Rows are one point carried round by a steady rotation, each followed by how many steps it has turned.
The counts run from 0 to 435.
[107  54 119 113  98 129 150 137 120 103 131 136 140 172 108 119 115 154
 129 110 103 120 142 137 130 127 133  67 128 143 125 158 183 183 130 127
 137 109 186 129 131 159 122] : 367
[114  58 144 101 115 114 152 146 142 101 134 121 111 146  79 108 149 138
 115 145  95 128 182 145 122 139 126  59 134 117 116 132 152 129 117  86
 120 109 183 103 139 120 132] : 238
[ 93  63 119 108  89 128 138 143 109 110 131 139 127 147  99 105 105 130
 129 126 107 126 153 140 109 126 111  75 107 129 132 165 148 169 132  93
 158 113 199  92 119 160 120] : 324
[ 90  58 119 126  73 134 142 140 141  97 142  98 108 147 108 106 132 136
 134 114 139 129 142 174 106 139 159  65 143 132 126 128 141 131 138 138
 162 170 163 118 149 171 123] : 120
[105  41 117 112  89  90 151 175 141 115 123 103 122 174 108  95 143 129
 124 124 138 106 146 162 118 151 111  84 147 146 125 145 135  99 114 136
 128 160 158 111 156 144 152] : 167
[ 97  63 106 109  89 110 108 136 121 134 113 110 131 159 113 116 132 141
 143 108 128 136 176 171 116  84 109  85 125 134 124 154 165 163 120 101
 162 113 162 120 140 175 133] : 337
[113  59 127 106  97 119 120 135 123  99 115 133 122 157  93 124 116 143
 124 107 112 125 165 134 103 146 107  82 135 115 120 128 152 157 148  76
 160 112 206 104 144 120 128] : 283
[122  27 107 130  88 106 117 170 120 111 121 107 111 153  98 127 162 133
 124 115 126 131 115 174  99 164 101 105 129 133 162 116 128 109 126 113
 153 122 167 131 146 142 136] : 176
[ 86  65 122  97 109 123 142 147 132 136 122 125 127 177 106 112 101 148
 135 132 138 125 171 167 129 101 121  68 131 146 121 165 178 156 121 115
 142 151 159 118 131 176 125] : 34
[111  56 120 140  85 117 122 148 133 124 108  88 126 149 129 120 109 160
 150  94 126 132 141 173 110 101 124  69 144 122 140 137 173 170 135 125
 161 121 167 127 130 174 113] : 378
[103  52 123 132 111 128 141 181 155 116 110 104 120 161 120 127  97 160
 140 130 120 119 155 162 120 130 137  57 137 128 143 130 179 145 137 128
 133 164 158 134 105 165 114] : 73
[107  62 101 128 116 140 129 163 151  93 119  90 138 170 128 114 134 127
 156 131 118 142 126 166  94 147 145  47 140 139 166 126 151 103 110 129
 136 139 146 149 118 172 129] : 98
[104  62 113 102 129 131 137 158 147 123 113 126 141 168 120 126 109 133
 160 128  97 135 177 148 115 111 117  56 129 132 151 141 187 148 111  99
 128 124 163 147 101 157 114] : 359
[114  42 109 122 107 129 135 142 114 123 127 125 127 147 115 123 124 125
 155 108  96 141 128 159 103 117 111  77 114 117 174 133 171 163 121  99
 155  90 168 147 100 167 112] : 353
[103  66 116 111  91  92 121 134 122 119  93  99 126 149 124  93 116 122
 148 106 130 131 166 159 101 111 104  78 146 120 118 164 134 138 134  95
 162 117 178  89 160 155 137] : 295
[115  71 107 122 109 123 112 160 144 107 109  91 159 193 134 112 124 158
 151 106 129 135 139 153 102 116 114  52 150 147 143 145 174 135 102 129
 138 111 154 145 126 159 141] : 385
[ 99  65 113 108  96 110 109 146 128 139 110 106 121 156 108 116 123 148
 140 117 136 133 186 171 115  86 104  80 124 123 125 150 168 161 122  92
 159 120 158 117 123 169 129] : 335
[ 98  61 120 106 105 134 143 133 125 114 130 138 142 166 107 127 110 151
 136 117  97 132 154 148 127 118 130  64 132 147 129 158 184 176 129 118
 137 110 188 124 142 160 111] : 365
[103  48 122  99 130 115 158 143 144 115 126 108 111 170 107 102 142 102
 148 132 128 141 137 184 104 151 133  60 149 129 155 129 142  84 109 113
 127 157 140 139 140 156 135] : 141
[106  57 118 101 140 130 144 159 134 121 118 125 147 192 115 122 117 141
 143 138 110 140 131 166 122 132 117  52 137 156 156 157 175 128 100 125
 113 121 156 144 127 163 126] : 59
[109  60 142 115 103 129 113 149 135 115 142  95 105 173  86 113 151 161
 113 126 158 145 123 191  98 138 118  65 149 132 136 121 144 109 106 108
 148 138 155 126 145 145 138] : 130
[111  58 135 114 119 117 138 150 112 137 128 108 129 160 108  99 117 138
 142 125 111 144 123 170 107 106  91  60 126 123 160 163 160 148  99  96
 137  79 163 114 112 164 121] : 348
[111  61 130 122 104 129 123 131 124 104 115 102 103 173  98 114 115 165
 117 113 158 137 127 183 114 120 148  61 139 115 122 145 158 156 140 112
 162 139 156 119 136 179 132] : 418
[106  64 139 116  97 130 120 161 142 110 148  91 115 180  92 105 147 161
 116 129 161 134 131 176  95 142 117  57 148 138 132 124 144 106 100 118
 146 147 154 124 134 144 144] : 128
[119  51 118 116 120 138 148 147 141  76 130 124 109 183  87 118 135 145
 114 135 126 125 134 152 114 163 170  54 126 119 133 125 161 132 132 117
 134 149 155 142 112 161 138] : 111
[113  59  95 133  86 121 114 154 137 111 111  93 151 174 139 115 125 152
 157  91 129 129 138 151 102 112 123  67 144 142 143 135 174 153 116 135
 155 118 162 151 127 171 131] : 382
[131  43 119 131 108 100 138 166 139 105 119  87 110 137 104  97 168 115
 135 137 101 135 149 160 103 138 117  67 122 106 154 123 131 100 103  91
 126  99 150 119 112 145 141] : 222
[125  57 128 130 115 116 126 165 137 100 115  89 129 190 108 110 133 177
 112 127 144 128 115 171 122 134 134  53 143 139 131 149 161 130 113 132
 128 121 144 125 130 167 149] : 86
[105  68 133 117  77 105 119 139 141 120 129  85 129 141 113 102 149 138
 142 105 117 137 176 159  96 117  99  74 154 131 121 125 143 126 110  99
 149 109 186 106 165 121 126] : 254
[137  51 134 107 133  91 135 133 132 109 104 101 118 167 103 102 146 121
 135 110 114 138 151 155 102 130 104  65 148  99 135 130 151 116 109  74
 128  86 164 126 135 120 147] : 264
[118  47 126 143 110 124 126 144 126 107 111  83 109 158 113 120 132 155
 132 120 132 147 102 198 111 132 143  59 144 123 153 139 147 132 130 125
 146 116 145 124 140 182 125] : 91
[133  40 114 132 106  96 139 164 134 101 122  88 111 142 103  98 176 117
 130 132 104 128 144 157 103 141 118  72 120 107 152 123 129 103 103  96
 126  94 151 120 114 147 147] : 221
[105  58  93 106  89 107 123 138 113 121 124 115 150 178 122  98 145 129
 148 105 123 127 155 151 113 100 108  78 122 144 130 167 163 156 100 117
 146  97 160 131 134 177 149] : 341
[100  74 109 117  92 154 124 148 136  79 132 129 145 185 109 120 109 155
 132 116 129 127 139 136 100 150 149  54 132 145 133 137 165 156 133 127
 155 146 182 133 122 160 126] : 409
[109  38 124 107 106 129 149 169 140 101 146 138 111 174  84 122 136 132
 119 130 125 118 136 147 104 179 121  80 129 132 151 109 153 112 121 109
 137 162 175 140 117 127 133] : 152
